In the rows, zero is written as 128.
Turns, then the turns between two rows, first turn first; the first pair answered:
turn j_754:
[188 122  96 147 162  90 151 148 131 136 130  85 147 118 117 114 132 106
 145 105 176  86  86 169 146 116 163 134 106 132 164 120  85 131 106 121
 172  89  96 156  79 143 104 171 152 141]  ->  [179 114  95 141 163  88 150 146 137 129 141  80 154 116 121 119 127 110
 139 110 173  82  78 177 145 114 165 151  98 132 157 112  89 124 106 122
 165  95 102 156  75 147 104 169 156 145]
[113 113  95  98 130 130 145 110 170  95  96 127 122 160 164 143 141 109
 102 126 152  77 105 122 108  75 143 107 101 143 116 142  72  87  88 116
 129  90 151 130 140 131 100 141 127 118]  ->  [120 116  96 101 124 130 144 110 172  97  94 129 119 158 165 145 141 111
 103 119 152  75 107 128 109  70 147 105 102 144 121 145  75  89  90 114
 129  89 146 124 138 128  99 143 123 117]
[146 140  81 158 106 117 138 120 128 103  98 185 120 144 100  95 129 142
 127 142 114 104 125 110 154 158 114  98 120 140 138 143 160 149 155  87
 148 101 107  99 139 158 108 104 113  93]  ->  [156 148 100 138 123 117 118 153 117 140  77 195 110 138 114 101 161 125
 129  99 141 119 147 136 156 162 138 105 154 145 161 157 140 135 156  90
 141 103 117 109 129 122 118 129 115  92]
[151 122 162 115 154 148  94 122 149 161 114 133 140 131  98 114 149 102
 123 139 155 155 163 131 142 169 124 119 136 146 140 157 129 145 137 135
 137 112  85 119 106 119 144 153 114 149]  ->  [142 111 165 105 163 149  88 126 157 165 135 124 146 122 108 119 145 103
 124 148 149 147 156 140 131 166 120 144 131 151 139 142 129 135 133 149
 122 126  94 121  98 110 148 150 119 162]
turn j_110:
[115 168 141 119 160 112 141 127 126 102 149  94 129  96 115 144 104 110
 177 194 104 121  91 150 147 192  97 177  96 147 148  95 138 159 103 166
  89 152 124 106 118 142 117  83 155 129]  ->  [136 175 170  89 169 110 135 148 100 139 111 110 135  95 102 140 131  99
 183 138 119 150 134 146 163 204 108 174 149 157 168 117 118 163 108 167
  86 138 120 107 111 100 137 122 150 128]
[151 184 160 129 213 176 125 125 128 133  96 157  99 123 111 111 187 140
 154 145 182 173 103 139  93 160 107 130 144 135 130  99 107 184  75 113
 124 127  98 142 129 178 139 157 120 154]  ->  [140 174 142 143 210 180 133 112 140 113 123 147 106 121 122 109 167 146
 149 179 171 157  81 142  83 149 100 134 108 129 117  89 116 184  76 114
 125 134  92 144 134 203 130 136 127 158]
[ 78 105  89 111 125 114 130  71 187  77  74 158 138 147 151  90 159  68
  84  81 132 127 139 138 161 119 155 131 121 117 134 140 152 111 117 165
 150 150 139 122 145  81  82  89  90 104]  ->  [ 74  97  89 117 121 115 136  65 194  66  88 153 146 143 150  97 150  73
  84  96 119 122 129 137 158 117 147 137 114 115 128 130 161 114 116 168
 147 154 141 114 142  84  85  80  87 113]
turn j_524:
[137 128 107  89  92 132 103  98 104  77 139 127 160 135 165  93 133  57
  93 160  97 118 130 128 135 136 122 189 118 156 126 137 149 113 136 151
 118 144 143 175 127 109 107  66 127 119]  ->  [155 145 123  93 108 160 146 106  88  85 152  91 172 121 140  96  98  99
 127 195  87 142 113  96 156 153  91 175 142 137 122 121 143 166 135 140
 107 141 127 177 102 133 106 101 145 133]
[139 129 155 131 152 126 112 137 108 146 131 132 110 111 127 119 153 130
 144 115 123 157 156 126 149 184 133 143 138 123 163 121 143 133 124 137
 116 168 124 131 102 130 140 122 127 127]  ->  [132 111 147 121 147 119 100 131 120 134 130 143 110 117 136 116 154 115
 127 110 131 146 157 143 136 178 139 156 131 130 163 121 149 112 125 143
 112 168 128 128 114 126 141  99 122 124]
[151 114 125 134 112  99 161 140  94 132  89 128 132 123  83 113 167 109
 180  53 109 116 144 132 118 137 167 109 157 104 223 169 116 139 169 105
 147 133 167 120 197  85 151 159 123 127]  ->  [124  76 106 113  93  79 154 114 120  97 119 130 158 135  98 126 148  90
 149  78  87  86 135 156 101 120 165 137 124 116 204 152 140 101 170 127
 126 150 184 103 206  77 156 110 121 142]
[ 24 117 112  95 108  98 105 102  97  96 108  50 147 155 191 121 116 154
 139 106  97  92 115 160 120 122 109 139 130 120 142 123 108  95 159 103
 150 118 107 164 102 139 102 109 158 188]  ->  [ 42 133 121 104 116 111 117 114  82 116 102  40 145 142 174 117 115 171
 157 111 103 111 115 144 138 135 105 125 150 108 147 123  99 117 158  94
 153 113 100 170  91 152  97 137 166 189]
Then:
Each pair is two turns apart.
[132 112 145 107 132 136 178 124 134 138 154  98 157 123 110 146 100 155
 134 148 116 138 130 128 151 145  93 128 170 110 118 107 102 133 112 131
 122 135 122 124 127 142 135 162 138 143]  ->  [149 137 141 126 127 125 146 136 114 158 105 137 126 138 113 133 145 129
 126  92 148 143 157 129 146 147 127  91 182 112 134 139  93 131 111 114
 155 113 118 140 144 135 125 161 121 110]
j_754, j_524
[ 89 130 144 151  93 131 135 134 132 117 114 129  75 101 145 128  62  91
 154 218 133 130 133 163  93 154 121 186 138 102 160  91 124 136  90 151
  79 185 142 117 122 187 120 120 136 109]  ->  [112 146 158 136 106 126 119 160 109 161  75 151  61 102 144 118  98  74
 159 156 159 152 173 163 105 165 140 174 183 107 185 118 100 131  94 148
  87 170 143 125 116 160 127 154 129  90]
j_110, j_110
[104 131  91 120  81 153 145  76 129 109 131 119 155  78  74 152  51 170
 102 101  94 108 124 126 126  94 112  69 162 101 127 164  93 115  90 116
 110  91 129 114 119 132 134 101  52 119]  ->  [118 149 111 112 110 150 132 107 115 153 110 119 139  70  74 149  83 160
 114  68 114 127 140 132 135 103 133  66 189 105 141 177  77 112  86 111
 117  92 134 136 106 112 141 132  54 107]
j_524, j_754
[100 106  83 142 112 161 169 129 101 147 129 112 169 132 118 105 128 174
 149 146 109 104 128 112 111 109  64 115 104 101 169 127  91 156 100 133
 142  91 111 130 150 157 134 188 141 100]  ->  [ 96 106  78 134 107 143 125 133  98 158  99 156 153 146 134  97 175 133
 124  93 129  96 153 130  97  97 101 116 106 115 181 153  86 120 101 134
 149  84 124 141 166 126 132 168 122  78]
j_754, j_524
[146 138 146 158 124 130 125 144 117 136 110 140 115 116 100 119 135 146
 136 157 138 136 103 136 159 165 129 133 125 101 116 150 141 158 120 118
 140 136 123 143 127 177 104 102 144 105]  ->  [143 130 163 133 142 130 114 165 117 159 111 134 113 105 111 126 151 134
 145 140 151 143 112 157 153 168 142 152 144 107 131 151 122 144 118 127
 126 145 135 150 113 151 119 119 142 101]
j_754, j_754
[ 99 107 131  88 121 143 155  83 168  92 155  94 142 135 185 156  86 114
  83 144 141 121 137 115 138  91 160 159 102 125 117 105 116 117 112 138
  70 114 138 122 123 105 157 109 119 149]  ->  [126 142 111 127  93 129 164  65 139  79 104 127 115 157 164 134 100 115
  82 120 150 138 157  69 159 104 153  95 120 109 120 137 119 155 117 108
 129  79 108 123 155 135 130 102 105 117]
j_754, j_754
